Every row has a hidden score from 0 to 30. What is each row's score? 15 is about the middle. The score is a weighted sum of the row's numbers plus the product of two more (or one squared), each taken from its middle value.
[  2  -1  -4   9  16  13 -22   4  28   6  21 -13  18 -11 -10   1 -30 -49
  13 -13  18   2  16  11] -> 17
[ 19  -8  -4  35  -4  37 -33 -29  -7  -8 -13   7 -47  38 -28   1  19  10
  -3  36  16 -17  39   0] -> 20
[-35  29  -4 -14   8  19  10  17  10  17  24 -10  -3 -34  30 -35  47 -20
 -48   3 -47  42 -18   0] -> 16
[-20  26 -37  34  -9  46 -67 -58  64  22  57 -28  15  -3 -25 -20 -13 -93
 -31 -18 -21  69  20   6] -> 16
[ 27 -20   4  51  65  77  -4   4 -10 -27   4  64 -54  66 -59 -16 -23  -3
  34  71  19 -28  67  26] -> 12
[-15   9 -11 -19 -46 -43  -3   8  -6   7   0  -4  32 -64  67   0  14 -16
 -24 -39 -35  35 -35 -24] -> 9
[  0 -15  10 -36  -4 -48  16  40 -22   2 -26  -3  36 -53  27  17   2  21
  22 -30  14  -4 -40  -9] -> 11
[  39   -1  -53   77  -69  101  -87 -110   46  106  -32  -47  -53   13
  -42   17  -36  -38   11  -18   43  -37  110    9] -> 21
[-14 -18 -42  21 -42 -12 -38 -64  54  36  15 -62  52 -25  10  -1 -47 -57
   2 -59  -2  47  -4   8] -> 7
[-57  58  -9 -13 -27  34  -3 -23  44  35  18 -43 -17 -38  32 -53  77  -8
 -84   9 -59  56 -13 -19] -> 17
[ 12 -28  24 -22   2 -36  19  34 -39 -35 -13  23 -12  10   3  20  14  39
  20  11  14 -25 -14 -21] -> 13
[  8  -1 -12  16 -78  -4  -1 -21 -37  64 -53 -68 -31 -19  17  61  -8  40
  16 -38  45 -56  35   2] -> 20
[-13 -12  12 -14   7 -28   5  20  -2 -25   9  22  16   6  -3  -1 -15 -10
   4   3  -2  11 -17  -3] -> 13
[-12  48 -16 -30 -14  -3  -7  -8  42  21   8 -30   0 -22  47 -40  48  16
 -65  -4 -28  33  -8   4] -> 19
[-32  36 -12 -50  -9 -80   7  42  19 -23  45 -32  66 -81  75 -38  60 -30
 -46 -52 -66  83 -94 -24] -> 7
[ 11  -5  14  -2  56  13   1  27  20 -34  14  65  -9  12 -18 -43  48 -12
 -27  37 -44  44 -13 -17] -> 11
[ 13 -24   1  53  38  70 -14  -5   1   5 -23  38 -42  57 -61  13 -35   1
  35  50  25 -48  80  27] -> 18
[ 47 -63  50  30  69   5  44  45 -62 -53 -46  73 -26  72 -68  35 -50  95
  81  69  68 -92  42  23] -> 13
[-26  -1  21 -37   5 -34  27  59 -41 -16 -21  -5  -8 -28  61 -21  55  43
 -32   5 -41  -1 -50 -36] -> 9
[  6 -15  15  18  34  12  -1   2  -8  -8 -31  48 -14  42 -50   4 -34  22
  30  31  33 -32  19  15] -> 18
[-16  25   5 -27  30 -24  30  22  -2 -40   5  20  -4  15   0  -9   2   6
 -11  21  -8  10 -27  19] -> 16
[  0  -2  -1 -14 -10 -46   5  -4 -17   4  -6 -11  30 -33  34  16   1  21
   2 -24   2  -1 -30 -11] -> 11
[-14  34  -7  14  25  34   0 -19  18  -4  11  22 -49  27  -7 -44  33  35
 -50  46  -5   7   3 -12] -> 23
[-30   2   3 -46  52 -43  23  64 -14 -64  17  30   1   8  41 -40  28  16
 -51  24 -61  40 -48  -7] -> 13
[ 30 -16   8  48  50  73 -15   6 -30 -39 -25  83 -82  80 -60  -7 -10  31
  -9  74  15 -39  72  -1] -> 25
[-18   6 -25 -12 -27 -10 -21 -34  27  11  28 -52  45 -21  16  -2   0 -52
  -6 -44  -6  43 -12   0] -> 10
[  4  29   9  29 -32  45 -12  -2   9  17 -26  -6 -35  -8  17 -20  26  52
 -48  18 -23   5  17 -11] -> 14
[ 19  -3  32 -29 -10 -43  35  57 -48 -18 -38  15   1 -10  20  16  15  74
   1   0  -5 -33 -42  -3] -> 11
[  8   2  -4  15  29  35  -3 -18   9 -26  19  28 -50  40 -19  -9  23  -4
 -26  43  -6  24  32   0] -> 15
[ 17 -39  12  10  19  -2 -17  23 -14 -45  -8  43   3  38 -44  21 -30  -9
  51   9  34 -29   5  -1] -> 15
[ 27 -11  37  18  75  44  40  61 -61 -73 -30  65 -93 108 -42  -1  24  62
  -1 113   4 -74  55  19] -> 18
[ -9 -15   0 -12  16 -32  -8   2   4  12  28 -36  67  11 -28  26 -62 -78
  50 -33   0   7  19  52] -> 14
[ -2 -15  18  13  26  21   6   0 -37 -33 -22  24 -70  50  -3  -8   0  32
   2  57  17 -46  42  -8] -> 19
[-14 -12 -25  -5 -30 -48 -32 -50  35  36   4 -46  89 -38   0  15 -51 -76
  32 -81  19  34 -27  -3] -> 12
[ 23 -50  38 -20  66  -5  30  66 -53 -69  -9  50 -20  37 -22  17 -17  33
  42  57  28 -51  35  40] -> 27
[ -2 -16  21 -21  38 -27  33  27  -5 -31  12  34  23   7  -3 -22   5  22
  11  20  -5  -4 -42 -10] -> 5
[   9  -20  -34   15   -1  -37  -44  -32   39   10   50  -13  112  -22
  -28   29  -90 -127   66  -80    6   55  -27   16] -> 3
[ 10 -34  19 -11  10 -53   9  24 -13 -26 -18   9  62   2 -20  11 -44  19
  46 -19  21 -19 -22   4] -> 9
[-62  80 -14 -59 -62 -48  13 -25  42  38  20 -92  46 -87 118 -50  78   5
 -87 -60 -49  83 -98 -56] -> 6
[-23 -14  21 -33  11 -48  64  76 -48 -26 -11  12 -21 -33  60   4  59  55
 -13  15 -39 -18 -27   4] -> 16
[ -5  24   1  -9 -30  17  10   7  32  18 -13 -15 -22 -39  50 -38  57  20
 -62  -1 -46  29 -24 -42] -> 7
[  0 -16 -24  23 -34  20 -31 -44  20  21   0 -14  18   6 -16   1 -27 -17
  -2 -32  21  -4  29  -7] -> 18
[ 42 -44  47  38  60  31  42  60 -70 -76 -65  87 -79  78 -39   2   3  99
  24  91  38 -91  48  -1] -> 16
[ -3 -21 -15  10  12   0  -1  -6 -13  17 -18  -5  19  21 -42  35 -60 -17
  48  -7  28 -37  35  28] -> 18
[ 18  -7  24   3  18 -21   8   9 -26  -6  -7  28   4  23 -34   3 -41  24
  40   0  46 -44   1  13] -> 23
[ 25 -32   5  16  30  -3  13  15 -39 -36 -14  41 -44  28   3  21   5  41
  14  32  20 -45  19 -15] -> 15
[-19   5   4 -48  22 -93  37  13  -3 -40  26 -14  50 -16   2   9 -15   1
  22 -27  -4  26 -66   7] -> 12
[  5 -19  20   0  57  18  30  53 -25 -22   4  44 -25  16 -13 -13   8   0
  18  28 -12  -5  -9  22] -> 12
[  47  -31    2   69  -10   84  -14  -18  -33   10  -55   26 -102   65
  -49   32  -35   34   23   51   60  -86  110  -12] -> 17
[-26 -13  12 -24  31 -37  26  39 -24 -24   0   7   1   5  21  11   8  15
   7  13 -13  -8 -33   7] -> 13
[-18  18  -5  -8 -27 -53 -13 -21  37  36  21 -48  62 -49  -2  15 -47 -15
  32 -67  -3  31 -46  19] -> 10
[  5  -6   2 -17 -10 -41  12   7 -31  -5  -7  12  11 -31  16  -4  10  25
  -2 -12  -7   0 -19  -1] -> 16
[ -16   34  -15  -54  -75  -88   29  -30   -5   64   10  -86   95  -80
   61   39  -11    2    7 -103   -9   29  -90   15] -> 6
[ -5 -12 -17   2  22  30  -9 -17  33 -20  32  24 -31  32 -11   3   4 -46
 -16  14  -1  28  19 -13] -> 15
[ 11 -15  25 -16  58 -18  31  52 -23 -35 -13  39  15  15   7 -11  15   8
  13  34   3   2 -33  -2] -> 6
[ 28 -30  -4  37  13  70 -38 -30  -1  10 -15  12 -41  34 -61  18 -40  -5
  28  26  46 -34  66  12] -> 16
[-23  28   7 -42 -51 -52  -8  16  11   4  12 -26  56 -77  72 -18  56 -12
 -27 -51 -53  59 -72 -28] -> 10
[-40  40 -19 -23 -10 -12 -37 -15  66  10  68 -13  43 -46  34 -52  24 -71
 -59 -28 -73 101 -53  -7] -> 11
[ -6  30  -9   4 -47  13  -1 -11   0  53 -11 -32  21 -52  18  20  15   9
   9 -49 -13   5 -19  34] -> 14
[  5  15 -28  23 -81  17 -18 -31   2  77 -30 -50 -29 -21  29  38  -5  15
 -12 -41   4 -36  38  -9] -> 19
[ 15  -7 -13  -2 -14 -26  -9  -5 -13  -6 -17   2 -12   4  -4  12 -23  13
  -2  -3  12  -7  14 -10] -> 15
[ 23 -41  -3   5  -7 -45  10 -21 -40 -24 -17  -5   0  35 -40  45 -49  26
  59 -20  55 -47  11 -11] -> 19
[  6 -54  12   1  73 -33  19  54 -21 -74  17  71  46  53 -57  38 -70 -53
  82  11  33 -17  -5  44] -> 13
[   3  -30  -43   22   13    7  -32  -20   40    9   53    6   78   14
  -47   23  -95 -111   69  -47   -1   43    4   33] -> 4
[ 41 -25  41  26  84  40  15  36 -40 -89 -25  95 -57  87 -59 -14 -11  56
  23  94  22 -42  36  20] -> 13
[  0   7   9  30 -28  25  -9  22  15  37  -8 -20  -5 -36  29 -17  37   2
 -16 -16 -30  -9   6  18] -> 26
[ 24 -27  -5  -5  10 -19  10  -7 -14  -9 -12  -1  59  19 -41  56 -73 -10
  91 -27  47 -41  -4  30] -> 3
[ 12 -27  -5  14  49 -12   2  27  16 -32  26  23  41  22 -45  18 -53 -81
  51   1   8   8   5  40] -> 11
[  40  -29    4   41  -24   26    6  -17  -70   25  -73    4  -68   49
  -50   82  -37   51   50   25   53 -111   91   13] -> 23
[  59  -89   11   62  107   36  -14   15  -30  -62    9  116   16  114
 -127   49 -127  -68  127   34   67  -31   58   42] -> 9
[ 11   0  -4  -2 -11  11  10   5 -10  18  -9 -12 -15   0  -4  25   4  19
   8  12  13 -31  35   3] -> 16
[ 17 -26   7  14   5  14   7  17 -11  17  -3 -10  -4  14 -38  26 -20   1
  42   9  24 -34  47  36] -> 19
[-42  59  -1 -49 -44 -34  -8 -24  46  29  15 -67  18 -69  67 -39  60   4
 -85 -31 -51  53 -47 -15] -> 22
[-32  52   9 -28   4   2  31  29 -20 -34   1   1 -47 -12  71 -40 115  61
 -80  47 -40  16 -37 -35] -> 15
[ -4   6  -5  -8  11  -1  15   0   0 -22  28  10  -5  15  -8   6   2 -35
 -14   0   1  13   9 -12] -> 19
[-13  -9   1   4 -31  -6 -18  11  11  17   6   6  25 -37  32 -13  22 -23
 -20 -26 -23  41 -22 -13] -> 14
[-18   2   9 -11  12   9   8  12   7 -15  -9   7   8 -23  23 -25  15   7
 -34  12 -19  10   6 -16] -> 15
[  3  16 -26 -14 -49 -33   3 -32   1  65  -7 -40  51 -41  13  42 -23   1
  16 -71  23  16 -33  13] -> 13
[ -65   52    9  -78    7  -54   14   80   23  -40   55   -9   42  -92
  127  -89  127  -33 -113   -9 -117  123 -103  -53] -> 9
[ 22 -22  32  17  58  13   6  19 -25 -54   7  53 -17  78 -61  -2 -41  16
  39  51  20 -30  16  16] -> 10
[ -18  -39   -1  -42   37 -101   33   60  -10  -65   50    4   84   -2
   -9   32  -69  -61   65  -44    3   14  -65   23] -> 6
[-43  24   0 -63 -18 -69  29  41  23   9  38 -33  46 -68  84 -30  55 -18
 -51 -49 -78  66 -90 -19] -> 8
[  9  -2 -25  -8  -9  -5 -30 -33  24   6  24 -24  11  -5   4  -6 -24 -47
 -10 -34 -11  20   1  -2] -> 16
[  0 -21 -12   9  13  -4  -1  15 -30  -9 -11  -4 -13   1  -2  26   0 -20
   2   8   5 -25   4 -13] -> 15
[ 27 -28 -22  64 -56  72 -35 -60 -11  51 -48 -32 -55  31 -32  61 -23  31
  25   4  45 -74  79  13] -> 25
[ 26 -24   2   4  47   8  33  10 -26 -55  -9  30 -36  63 -40   7  -6  13
  14  34  27 -13  14  15] -> 13
[ 56 -60 -19  33 -41   7 -25 -50 -26  12 -28 -10   3  39 -68  89 -85 -14
  85 -30  86 -67  46 -13] -> 7
[-11   4  19 -12  23   2  13  32   4  -2  -7  -5 -16 -15  27 -23  42  15
 -19  18 -45   7   5  18] -> 20
[  1  29  11  -1  14  49   9 -11  11  -9  10  -7 -45  -2  -1 -28  51  42
 -38  37 -13  -1   5   0] -> 15
[ -8  32 -15  15 -27  44 -29 -20  58  61  18 -15 -11 -48  29 -38  58 -33
 -72 -15 -68  50 -13 -34] -> 13
[ -7  15 -14  15  -2  45 -27 -45  22  -6  35 -19 -27   4 -23 -17   4 -38
 -31  14  -1  23  26  -3] -> 17
[ 13  10  -7  46  40  94 -29 -10  24 -13   4  26 -80  64 -51 -42   6  21
 -24  69  -1 -10  66   4] -> 16
[ -22   26   32  -35   53    6    5   77    2  -55   36   44  -35  -27
   72  -78  121   -2 -103   55  -81   76  -53  -44] -> 21
[-14  24 -10  -6 -29  14 -10  -4  25  39  -6 -12 -12 -49  41 -16  50   9
 -45 -12 -21  22 -19 -27] -> 16
[-16  15 -14  -2   0  10  -4 -37  33   7  33  -8  42   9 -26  -8 -42 -43
  15 -27   8  31 -28  10] -> 15
[ -50   20  -19  -60  -29  -88   16    7   31   35   54  -56  108 -107
   72   -9   11  -71  -11  -91  -66   79  -92   36] -> 11
[-33  32  -9 -50 -16 -12 -10  -5   8 -11  16 -29   0  -9  45  -5  43 -11
 -45   0 -13  27 -20 -18] -> 18
[  5 -34   7  -7  18 -13  26  26 -26 -25   2  29 -33  33  -5  12  -8   8
   8  20  13 -31   1   6] -> 16
[ -4  47 -30   5 -35  41 -32 -62  49  52  27 -44 -13 -18   2  -7  33 -39
 -41 -11   7  39  25  -3] -> 19
[ -6  30   6 -29  -5 -34   9   7  20  -2  23 -12  38 -42  23  -9  20  -3
 -10 -26 -25  33 -48 -11] -> 8
[ 14 -15  -4  35  40  49 -15 -32   2 -25  -4  40 -57  51 -45 -10   2 -11
   8  52  -7   2  40   3] -> 14
[-40  42   4 -34 -21  20  15  15  16   8  -6 -19 -25 -23  54 -51  81  35
 -92  22 -47  38  -1 -25] -> 17
[  23  -74   13    5   61  -60   34   59  -32  -57   31   65   65   45
  -71   64 -102  -60  127   -6   46  -28    2   34] -> 4
[ 50 -36  46  10  46  17  23  71 -66 -69 -51  81 -58  44 -23   9  21  73
  20  73  21 -63  24 -10] -> 21
[ 22 -18 -10  -9  40 -31   1  17  -8 -28  27  29  51  15 -41  11 -55 -77
  48 -11   6  17 -23  28] -> 8
[  0  24   6 -13 -40 -12   8  11 -21  27 -11 -29   7 -42  31   0  37  37
  -3 -28   3  -6 -36   3] -> 12
[-27  35  -3 -18 -25  -5  -6  -8  32  14  28 -26  22 -39  38 -42  59  -6
 -62 -17 -61  43 -26 -16] -> 16
[-20  15 -19  -4  -5   1  -3   4  15  20   8 -22  16 -13  10  14  -1 -19
   6 -13   4  -6  12  22] -> 19
[ 16   5  18   1  59  15  27  18 -16 -42  -5  19 -35  49 -26  -6  20  36
  26  54   5 -39  23  15] -> 12
[ 33   0  -1  26  44  84 -10  55 -14 -11 -11  67 -87  37 -15 -17  39  41
 -13  89 -12 -29  57   4] -> 15
[ 63 -46 -13  91 -16  80 -52 -64 -15  23 -23  39 -48  54 -85  29 -70  -4
  53  11  82 -56  96   1] -> 19
[ 51  -5  35  17  22  54  27  64 -66 -33 -60  65 -87  52 -26  12  35 102
  -3  84  20 -72  33  -4] -> 16
[ 58  -3   9  77  21  80  17  -3 -50  14 -65  36 -61  63 -99  51  -4  47
  43  63  41 -91  76  54] -> 21
[-50  74  -6 -40 -50 -22   7 -36  36  41  30 -87  14 -55  59 -32  46  -2
 -53 -34 -36  42 -34   6] -> 17
[ 20 -21   2  23  40  42   5  -4   4 -31  19  54 -31  52 -44 -16   7 -18
  11  42  -1   0  31   7] -> 12
[-22  36 -17 -19 -40 -35   5  15  20  38   8 -32  34 -60  64  -3  23 -30
 -13 -54 -42  34 -47 -10] -> 10
[  55  -20   43  -11   26  -55   68   64 -100  -42  -77   29  -26   36
  -19   56    4  107   82   30   70  -94  -26  -10] -> 3
[-32  23  -1 -22  -5  27  -7 -19  35  13   5 -24  -3 -30   5 -44  15  -3
 -44   8 -30  27 -10 -13] -> 12
[-26 -16 -11 -19   9 -69   0  19  20 -13  44 -15 105 -32   2  53 -57 -87
  57 -68 -19  45 -61  18] -> 5
[-30  31  18 -58   6 -60  35  51   3 -24  29   0  16 -41  58 -42  51  13
 -52 -18 -63  56 -61 -14] -> 16
[  4  13 -18 -23  -4 -28  -2  -3   4 -21  24 -10   6 -12   0  38  23  11
  -2 -11  -1  13 -24  -8] -> 16
[  32  -15  -45   52  -72   43  -55 -107   42   76   -7  -25    1    8
  -40   32  -52  -58   15  -44   45   -3   56    0] -> 17
[ 30 -36  -4  16 -68  -8  15 -17 -40  64 -46 -40 -26  13 -13  84 -49  61
  54 -32  84 -97  47 -17] -> 15
[ 29 -21   3  27 -65  29 -14 -45 -35  60 -43 -45 -33  14 -16  60 -34  27
  42 -13  79 -81  70  -3] -> 19
[  12    4  -41   12 -101  -15  -27  -75   25   92  -18 -107   26  -46
   36   67  -49    8   39  -82   46  -36   20    0] -> 11
